500 stands for zero in the data rows.
Some points, one per row:
[381. 657. 641. 534. 469. 387. 526. 863.]
[498. 776. 501. 500. 614. 313. 576. 485.]
[575. 552. 473. 559. 999. 381. 481. 430.]
[308. 376. 273. 379. 656. 479. 323. 684.]
[529. 311. 295. 442. 667. 643. 356. 707.]
[679. 471. 586. 353. 700. 591. 364. 488.]
[564. 775. 532. 427. 376. 323. 410. 362.]
[489. 580. 500. 314. 280. 279. 423. 337.]
[638. 606. 411. 486. 322. 372. 314. 432.]
[791. 513. 372. 611. 471. 424. 720. 640.]
[591. 103. 578. 553. 665. 365. 704. 314.]
[522. 778. 532. 727. 514. 484. 526. 836.]
[641. 329. 787. 569. 348. 471. 383. 614.]
[567. 574. 649. 488. 721. 461. 572. 678.]
[417. 345. 357. 674. 353. 483. 537. 738.]
[419. 589. 645. 747. 536. 638. 658. 860.]
[620. 754. 360. 610. 849. 483. 629. 806.]
Here are 16 more points, each followed by its number:
[522. 521. 607. 326. 695. 782. 751. 250.] 0
[508. 968. 481. 341. 515. 407. 431. 682.] 1
[626. 916. 505. 497. 287. 513. 390. 568.] 2
[359. 687. 597. 444. 212. 357. 384. 702.] 3
[343. 475. 863. 565. 366. 126. 362. 452.] 4
[574. 594. 536. 513. 582. 618. 557. 687.] 5
[480. 421. 745. 462. 623. 799. 585. 595.] 6
[333. 487. 313. 735. 308. 450. 352. 292.] 7
[407. 512. 601. 421. 373. 492. 426. 694.] 8
[417. 712. 490. 777. 441. 423. 668. 669.] 9
[602. 337. 776. 605. 524. 469. 539. 726.] 10
[367. 527. 510. 497. 723. 299. 607. 302.] 11
[671. 855. 507. 522. 305. 446. 368. 565.] 12
[568. 380. 627. 380. 750. 655. 586. 382.] 13
[156. 214. 521. 673. 489. 596. 308. 121.] 14
[505. 547. 450. 329. 692. 572. 606. 455.] 15
Which of these numbered points is nearest to each point below by angle, seen from the average point of the first points? Its number follows each.
[801. 525. 584. 354. 720. 731. 425. 533.] > 13
[363. 658. 488. 772. 324. 341. 686. 728.] > 9
[496. 396. 598. 620. 546. 553. 448. 699.] > 10
[431. 353. 517. 746. 120. 232. 564. 235.] > 7
[661. 775. 463. 308. 690. 560. 270. 494.] > 1
[450. 441. 514. 504. 687. 192. 550. 280.] > 11
[558. 273. 688. 415. 947. 957. 817. 468.] > 13
[519. 550. 618. 519. 617. 461. 781. 604.] > 0
[727. 341. 292. 563. 594. 690. 808. 391.] > 0
